The rows of X fall into a few groups, which share some directions, and each row is roughly a mix of its group's hidden directions.
X:
[[ 13  15  21  -5 -18   7  -7 -13 -19 -26 -17   0 -13]
 [ 11  -8   7  16   8  -6  15  -8 -26   6  -4  27 -24]
 [ 24   0  -6   4  -9  22 -11  -6  28  -5 -18 -22   1]
 [ 11 -26  -3  26   5  16   1  25 -12   4  -2  -8 -17]
 [  8 -14   8  -8  -5 -32  -2 -13   7  21 -12 -17 -20]
 [ 18 -19  -4 -14 -24  18 -16   6   9 -20   3 -13  12]
 [ 15  14 -43   3 -14  -1  -9 -10  12   1   3   8 -10]
 [-15  -7  -9 -25  10 -13 -10 -17  -3   5  19 -29  -2]
 [  4  -3 -20  -2  11 -36   6  13  -7 -12  23  -2 -13]
 [ -2 -33  14 -18  -6 -21 -23   4  -9   5  -7   8   9]
 [-19 -24  15 -10  17   9  -7  21  -4 -24  -4  14   2]
 [ -9  -1   0  -6   4  -3  25  28   7 -10   3  -8 -34]
 [  2 -27  22   3 -19  20 -14  14 -16  -8 -13  -8   0]
 [  9  19  -7   3  -1  36  29   2  -9 -13   5   1  -4]
 [ -1  23  28   4  17   6 -12 -16 -10  -4 -24 -11  -9]
 [-20   5  21   1 -28   7  28  -7   9   8  10 -10  -9]
 [ -2   1  -3 -23   5  17  10  18  -2  15   2  38  -1]
 [ 28 -24  -8  12 -12   0   9   5 -18  17  14 -11 -14]
 [  2  -7  18 -20  -4  17  15 -25 -10   4 -22  11  17]
 [-12  13 -26  -2 -11  -4   6   2 -10 -39  -2   1 -10]
 [  5   6  -5   9  -9  31  33   0  10  -6  13   0 -20]
 [  9  11  28 -23  20  16  -1  -3 -13  14 -11 -10 -13]
 [ -5 -10 -11  -6  -7   2  11 -15 -36 -19   5 -20 -12]
 [  4 -10   8 -16 -18  11  10   3 -17  22   9  21  26]
 [ 25 -18   7  22 -15   6  20  23   5   7  -4  -5 -13]
 [-21   4   5  24  -1   7 -21  12   2 -17  -2 -31   0]
 [-31 -17   9   5  21   6   1  20   8 -21  -6 -12   0]
 [-17  -8  29   9  14   4  19  10  -6   0  -7 -29  -6]
 [ -8  -7  -7  19   9  -6 -18 -23   4  -9  -5 -36   5]
 [  5 -20  22 -20 -12  22  -6   2 -13  -5 -18  14  17]
 [-12   4 -18 -28  -8  10  10 -12   7   8   5  26 -21]
 [ 23 -14  26  -5  10   9 -21 -14 -16   9 -13  13   3]
 [-31  -8   5  13   6 -13 -20  21  -1  -4  13   4  22]
 [-17   9   0  13 -11   5  29   4  14  -2  25 -16 -17]
 [ -2   7   8   2 -21   7  -9  -5 -15  27   4  20  29]
 [ 16 -10 -14   1  25   0   2  -7  22 -32 -14   2  -4]
 [-12 -27   7   2 -29   9 -12  17  10 -11  -1 -12  16]
 [  6   7  -2  13 -19 -13  15   9 -26   1 -13 -28  14]
 [  6   6  -6 -11  34 -29   8   4  -9  17   4  17  -1]
 [  8  13 -18   7 -28   4   9  -2 -17  17  14  16  21]
 [ -6 -18 -11  -3  13  10  10   0  -8  -7  13  14  40]
 [ -1 -12 -18  13  -8 -30   1   7 -19   9  22  17 -10]
 [-28  16  11  -7  16  -8  16   6 -18   2  26   8  -6]
 [ -6   6 -14  -2  13  -1 -19   2 -13  -9  11  38  18]
 [  9  16   7 -19  -4  -1  -9  -8 -21  -2   0  37  13]
 [-24   9  -8   1   8 -11  19  25  12  -6  14 -17 -20]
 [  5   8   6 -31 -11  14  11   7 -10  15   8  30  -8]
 [-21   3  24 -23 -15  -1  11  -1  14 -26  -5   3  12]
 [-16  18   1   7 -33  21 -20   7  15   3  -9   4   4]
 [-15   2   2   5  -4 -17  27  24   0   4  13  -7 -30]
 [ 25   4 -17 -15  -6  14 -11   3   6 -26   7 -24   8]
 [ -1 -11  27  -4  16  25  19  19 -11   3  -5 -13 -12]
 [-16   0  10   2 -33   8  33 -12   1   1   2  15   1]
 [  6  16  -2   7   8  19 -19   3 -11 -18 -21   3 -29]
 [ 12 -26  -6   0  34 -21   6  10 -15  -1   2   8  -5]
 [ 23 -12 -14 -24   9 -11  20 -17  -6  -9 -10  10 -17]
 [-16   8 -23  31  -1 -30  -3  -1   7   5   4   9   7]
 [ -2 -12  -2 -12  15  -5   0 -32 -30  10  16  -5 -10]
 [-10  40  -7  -6  16  15  -6   7   6   4   5 -17  16]
 [  4   3  11  15 -14  -5   0 -20  18  29 -25  -3 -13]
 [ -5 -28  -7  10  -9 -15  21 -11   8 -18  19 -18  -5]
 [ 27  10 -10  -9   7   1  15 -33  16 -10   4 -11   3]
 [ 30  16  17   2   4   5  30  18  -7   8  -3   2   9]
 [  5  -4 -13  -6  35 -15  -9 -18  -2  -9  -8   7 -26]
 [ -8  10   9  -1  16  -8   2   3 -37  27  10   6  -9]
 [ 10 -13  -5   9 -15  12  -1 -28   3 -10 -13  30 -16]
 [-10  23   3  31  -4   0 -11  -5  22  24  -2  -9  -7]
 [  0   2 -21 -11   6  27 -16  -9 -17  24   4  18  -3]
 [  2  11  30 -19  -8   6  28  10   9   9 -10  17   1]
 [  0  -5  -3  28   9  -8 -15 -22 -13  -4  -9 -20  24]
 [ 19  20  11  10  -2  -1  11   8  -9  19 -13  32 -10]
 [  0  -9   4 -10  14  25 -25  -4  28  -5   3  22  -2]
 [-25  -2  11 -18 -11  -5  19 -12  15 -21  -9  -5  22]
 [  6   1  -7  20 -19 -12 -28 -16  -2 -19   4  -5  23]
 [ 13  -7  14   1  18  -3   2 -14 -22 -20 -30  12   6]
 [-21   9  -4   4 -10   4  38  -7   2  -8  21  15  -9]
 [-12  33  -5  15   4  -4  13   1  10  -3  12 -28 -14]
 [ 14   5   0  13   8 -20 -26   0 -16  30 -15   2  -5]
 [ 11  -8 -12  23 -12  -5  17  14 -10   7   4  19  31]
 [ -7  11   4   3   1  16  -8  30  12  -9  -3 -19  31]
 [ 15  16 -19  20 -13   1   9   8 -22  -8 -13 -16  20]
 [ -7  -2 -43   6   5   5  -2  19  10 -11   2  18  -5]
 [-16  18  18  -3  -5   9   0  -3   5 -28 -25  14  17]
 [ -5   9 -37   0 -20   2  20  -1 -16   7  19  -2   0]
 [-18  24   3   2  10 -13  20  -1 -12  12  27   0 -20]
 [  1  30   2  -5  -5  13 -17   9   3  20 -13  22  19]
 [ -3  -1  26  -7  18   3   7  -7  13  10 -33 -21  -4]
 [ -9   1  -8 -21  -7  22  -8  10 -25  13  23  15 -13]
 [-14  16 -19  -7  24  -9 -25 -12   4   9   2  12  20]
 [ -3  -4  -1  -6  -2  35 -12 -27 -24  -1  -3  12   0]
 [-21 -13   5  27   2  -2 -13  22   3 -23   4 -11  16]
 [ -2 -31   3  -7   2  -1 -20   4 -19 -25   6  16  13]
 [ 10  23 -17  -5 -20  -7  35 -10   9   3  -9   6   2]
 [ -6 -42   1  -9   7   5  -5  -9 -20 -15   2  -6 -14]
 [-15 -17  11  -1  13   2 -17  18 -18  -5  -6  23  24]
 [-31  33 -14  -7  -3   2  12  -3  12  -8   0 -15  -8]
 [  8   5  -2  -2  -6 -24  36  15  16   8   8   8 -16]
 [ 20 -29   1 -13 -24   0  -4  11 -11   1  19  -8 -15]
 [-21  -4   0  24  13  11 -23  11  27  -1   3  12  10]
 [-10  10 -10  40  13  10  15   2  15   6 -15   7  -3]
 [ -6  23   6   5  21  13  -5  16 -24  12 -10  19 -13]
 [ -7  14 -22  23   5   1  15   2 -26   9  -1   8  25]
 [-11   0   8 -12  -4  17 -11   7   1 -25  -9  -5  37]
 [  1 -16   6 -16 -13   0   1 -14 -33  -2  20 -20 -12]
 [ 26 -12  -3  25  -8  22  11  -3 -12  16 -18  -7  -6]
 [  0  13   8   8  18  31 -10  -2  16  -4 -28   1  15]
 [ -8  36 -12   7 -10   1   1  -8  19  11  11   2  25]
 [-11  11   6 -10  -3  -7   4  13 -20   4  41  -8 -14]
 [  4  12  -4  17 -32  -8  16   0 -24 -17   7 -11   7]
 [ -3  32  -5  -9  -5  22   7  -7  -7  20   7  20  18]
 [ 31  16   2  -5 -21   6  -9 -19 -19   1  -6   5 -19]
 [ 32   8  19  -5 -14  14   1  16  13  -2 -19  -8  15]
 [ 12 -25  15 -26  -7  -2   8  -4  11  -7 -14 -27  -7]
 [ 28  13   2 -11  28 -11  21  -1  -7   8  -5  13 -15]
 [ -7  -3  19 -30  -7  26  18   0   1 -19  13  -4   0]
 [-10  25   7   7   0  14  -8  28  -7  15  -4   9  27]
 [-11   8 -16 -18 -16  19 -12  -9  27  -9 -10  10 -18]
 [-12 -15 -16  30 -10 -19 -10  20   5   2  21  -5   1]
 [-17 -18 -17   0  -9  24   6 -21   2 -17 -17 -16   9]
 [ 28 -21  -4 -11 -21  -1 -10   4  -4   7  19 -10 -23]
 [ -7   7  -5  -4  12 -19  28  19   9  -3  13 -16 -26]
 [ 24 -23 -19   6 -10  10   7  12  10  24  10   2 -15]
 [ -4  15 -10 -29  -2  23  -5 -21  -4  -6 -17  20  -8]
 [ 27   1 -11  19   9   5 -20  11 -13  21   5   6 -20]
 [  6 -21 -11   5  14 -26  22 -23  -7  -1  17   9  -2]
 [ -8  -6 -20 -26  -2  30  15 -11   5   2 -15  15  -7]
 [ 22  -5   7   7  10   7 -13 -25 -14  -8 -21   9 -25]
 [ -9  11  28   5  11  17  -5 -15  -7  27 -10 -17   7]
 [-16  20  -4  16  -4 -10 -32 -18  -1  11  -7   5 -18]
 [-20  25 -13  25   7  -6  -1   1 -11   0  -3  20  23]]

One row of each group comes first, with its name. Which group is each row after those in?
[ 17   2  19  12  -8  -1 -18   8  -7   6 -29  14 -25]
<29>
[-11 -15 -16  18  -7   8  17   3 -33  -9   5 -18   5]
<30>
[ -2   3 -25   4  10 -25  13   4   8 -13  24 -18 -15]
<61>

[ -1 -10  -9 -39  23   9   1  17   0   1  -3  16   9]
<29>
[ 16  25  -3  11  17  21 -25  14 -10   9   7 -11  -2]
<61>
[ 26  -9   7 -13  -7 -28  13  -7   8   9  -5   1 -28]
<29>
[ 28  22   3  11  10 -13  23 -25  -4   7   6  -6  -5]
<29>
[ 15   4 -12  12 -23  11  21  14 -17 -13   3 -24   7]
<61>
[ 16  17   8  -9   4  -9 -29   0  17   0 -17 -26  -2]
<29>
[-18  21  -4  24  29  12   6   7   0  -4 -13  11  15]
<61>
[ 10 -11  10 -16   4  -6 -35  -6  19  -7   7  -6 -24]
<30>
[ 14  23   5  -9  -5  10 -25 -17  -3  17 -20  19  -5]
<29>
[ -5  27   1   2 -16   8   9  17   6  20   6  14  29]
<29>
[ 26 -29   6  -7   2   6  24 -14 -13 -10  -3  11 -13]
<29>
